Look-ups in named tables: a row name and a column name give one cell, copied from the table.

Table reto
	pap	misusa
mef	6.592	1.652
pakon	6.282	4.042
sirisek	5.056	8.087
litokun	4.802	4.548
refep	4.466	3.585
kabofez	0.681	0.462
liminel	5.842	5.839
fesid	3.652	4.747
lomi	4.291	1.733
pulug	4.496	2.067

pulug, misusa => 2.067
litokun, misusa => 4.548
lomi, misusa => 1.733
mef, misusa => 1.652
kabofez, pap => 0.681
pakon, pap => 6.282
kabofez, misusa => 0.462
litokun, pap => 4.802
sirisek, pap => 5.056
pulug, pap => 4.496
pakon, misusa => 4.042
mef, pap => 6.592
fesid, misusa => 4.747
lomi, pap => 4.291
liminel, misusa => 5.839
Row with the largest pap: mef

Table kadepi
	rut	vozin	gad	fipev	vavo	perafak	gaku	neb	zul
saludig	152	104	57	173	136	166	72	234	54
refad	140	183	167	54	201	22	104	79	150
vufi	142	186	63	58	151	222	200	72	193
fip	201	97	158	232	178	101	214	173	85
zurokig	169	129	199	39	67	105	134	34	200
pem	73	75	38	164	83	188	57	198	57
bov	202	63	151	198	219	43	226	95	44

saludig, vozin => 104
vufi, rut => 142
bov, vozin => 63
saludig, zul => 54
fip, vavo => 178
bov, zul => 44
fip, zul => 85
bov, neb => 95
saludig, neb => 234
vufi, perafak => 222
Which row has the largest fipev? fip

zipur.tsv
	gos	pim	tizu	vol	zov
fef	82	-118	689	100	-109
dotonef	282	677	474	-123	-218
nularo	151	235	297	-91	95
nav	521	617	403	799	11
zapu	945	129	-310	39	-645
zupuz	12	-105	581	125	662
pudunup	582	420	269	240	125
bezan	125	-171	298	293	-68
sisuvu	-222	433	399	306	764

pudunup, zov: 125
sisuvu, gos: -222
zapu, tizu: -310
zapu, gos: 945
nav, zov: 11
zapu, pim: 129
nularo, vol: -91
bezan, tizu: 298
dotonef, gos: 282
fef, gos: 82
pudunup, vol: 240
sisuvu, pim: 433
bezan, zov: -68
bezan, gos: 125
nav, tizu: 403
nav, pim: 617

diduv:
fields: lapus, zod, tis
duk: [-0.804, 0.865, 0.330]
mosi: [-0.338, 0.496, -0.978]
lizil: [0.093, -0.789, 0.518]
gabiton: [-0.513, 0.035, 0.425]

lapus of mosi = -0.338
lapus of lizil = 0.093
tis of duk = 0.330
lapus of gabiton = -0.513
tis of gabiton = 0.425
tis of lizil = 0.518
zod of duk = 0.865
zod of mosi = 0.496
tis of mosi = -0.978
lapus of duk = -0.804
zod of lizil = -0.789
Row with the largest tis: lizil

mulome
|  | nakozuz | dek | mesager |
|---|---|---|---|
| zet | 0.2 | -0.1 | -0.2 |
| tutivob | 0.0 | 0.4 | -0.1 |
| nimufed | 0.3 | 0.7 | 0.7 |
| benopi | 0.0 | 0.4 | 0.5 |
| gipi | -0.2 | 0.1 | 0.2 |
| gog | 0.5 | 0.2 | 0.1 |
| zanide | -0.3 | -0.6 | -0.1 |
| gibubo | -0.7 | -0.5 | 0.2 |
| dipubug | -0.2 | -0.3 | 0.0 |
| gen | -0.5 | -0.2 | 0.3 |
| tel | -0.1 | -0.4 | -0.6 |

What is the dek of zanide in mulome? -0.6
What is the nakozuz of gog in mulome? 0.5
What is the dek of gog in mulome? 0.2
What is the nakozuz of tutivob in mulome? 0.0
What is the dek of tel in mulome? -0.4
What is the dek of nimufed in mulome? 0.7
What is the nakozuz of zanide in mulome? -0.3
What is the nakozuz of gen in mulome? -0.5
What is the dek of tutivob in mulome? 0.4
What is the mesager of gen in mulome? 0.3
What is the dek of zet in mulome? -0.1
What is the dek of benopi in mulome? 0.4
What is the mesager of dipubug in mulome? 0.0
What is the mesager of tel in mulome? -0.6
What is the nakozuz of tel in mulome? -0.1
What is the dek of gipi in mulome? 0.1
What is the mesager of zet in mulome? -0.2

pimir:
,lorem,zazum,tiziv,gep,dinovir,fop,ruted,gola,kize
kula,24.05,41.87,34.83,24.17,35.95,70.56,72.81,32.19,75.29
suf,20.38,51.47,39.28,31.87,19.64,70.59,50.90,34.53,93.95
siz,51.14,65.73,90.18,14.38,41.24,22.71,35.32,37.14,66.50
vifaz,90.90,27.81,88.76,13.26,56.29,37.52,69.54,11.61,33.21
tuv,76.05,38.68,65.33,65.70,56.82,47.34,66.99,55.80,49.24
pofi,28.54,45.60,59.85,72.40,17.47,35.79,33.64,86.14,59.98
zaruvur,76.85,25.37,54.07,61.71,88.29,33.46,47.28,51.71,17.81
lib,77.83,19.31,63.84,51.14,56.55,16.38,62.11,53.72,20.29
balobof,87.48,6.92,66.13,45.40,58.23,39.31,78.65,39.75,17.61
ribuv,56.75,49.79,53.32,72.08,51.13,45.02,33.46,67.37,48.23

What is the kize of ribuv in pimir?
48.23
What is the tiziv of lib in pimir?
63.84
What is the dinovir of suf in pimir?
19.64
What is the gep of balobof in pimir?
45.40
What is the fop of zaruvur in pimir?
33.46
What is the ruted of siz in pimir?
35.32
What is the gep of zaruvur in pimir?
61.71
What is the fop of pofi in pimir?
35.79
What is the dinovir of kula in pimir?
35.95
What is the tiziv of siz in pimir?
90.18
What is the ruted of pofi in pimir?
33.64
What is the ruted of ribuv in pimir?
33.46
What is the fop of vifaz in pimir?
37.52
What is the lorem of ribuv in pimir?
56.75
What is the lorem of vifaz in pimir?
90.90
What is the zazum of suf in pimir?
51.47
What is the lorem of kula in pimir?
24.05
What is the ruted of lib in pimir?
62.11
Row with the largest dinovir: zaruvur

zegeso =
,ralege,kazita,suz,mak
dile,5469,5614,7010,6283
rop,8337,6394,4117,2809
meged,7635,320,2558,6506
daputu,6495,3296,4675,6553
nukos,5743,4788,5625,4989
bovo,5963,5454,6026,5329

rop, kazita => 6394
dile, kazita => 5614
dile, mak => 6283
meged, mak => 6506
bovo, kazita => 5454
daputu, ralege => 6495
rop, suz => 4117
nukos, mak => 4989
daputu, suz => 4675
daputu, mak => 6553
meged, kazita => 320
nukos, suz => 5625
rop, mak => 2809
Row with the largest ralege: rop

dopo.csv
,kez,pomad,govav,nuf,bigom
lusuv,-6392,1030,3121,695,1846
ber,829,491,-6835,-4159,-3457
mebi,-4631,523,-5640,-8020,-6239
rumesuz,-713,-1050,-3393,-8620,-2344
todef,5063,-1899,842,-3425,505
mevebe,-8829,-1334,-193,1702,720

lusuv, nuf => 695
mebi, nuf => -8020
rumesuz, govav => -3393
ber, bigom => -3457
mevebe, kez => -8829
mebi, govav => -5640
todef, pomad => -1899
mebi, kez => -4631
mevebe, govav => -193
ber, pomad => 491

Table vof
,fim,dilige
pipas,41864,58760
reto,31799,18889
kolot,51721,60910
fato,38584,22469
pudalu,83486,45216
vavuke,51670,72994
dinoko,43923,44826
bagok,35652,62125
nuz,62840,43543
rur,39338,25299
sok,41335,47959
vunog,31315,28952
zoke,53690,34322

nuz, dilige -> 43543
pudalu, dilige -> 45216
reto, dilige -> 18889
fato, dilige -> 22469
kolot, fim -> 51721
zoke, dilige -> 34322
bagok, fim -> 35652
nuz, fim -> 62840
Row with the largest dilige: vavuke

todizu:
|  | laf | nopim | famodiv | suv | gev | dep | gir |
|---|---|---|---|---|---|---|---|
| dosefu | -40 | 76 | 14 | 23 | -46 | -28 | -28 |
| subi | -33 | -79 | -28 | -12 | -26 | -14 | -24 |
| dufufe | -41 | -49 | -47 | -17 | 5 | 9 | -36 |

What is the famodiv of dosefu in todizu?
14
What is the gev of dosefu in todizu?
-46
What is the dep of dosefu in todizu?
-28
What is the dep of dufufe in todizu?
9
What is the nopim of subi in todizu?
-79
What is the nopim of dufufe in todizu?
-49
What is the laf of dufufe in todizu?
-41
What is the gev of dufufe in todizu?
5
What is the gev of subi in todizu?
-26
What is the gir of dosefu in todizu?
-28
What is the gir of dufufe in todizu?
-36
What is the laf of subi in todizu?
-33
Row with the largest laf: subi

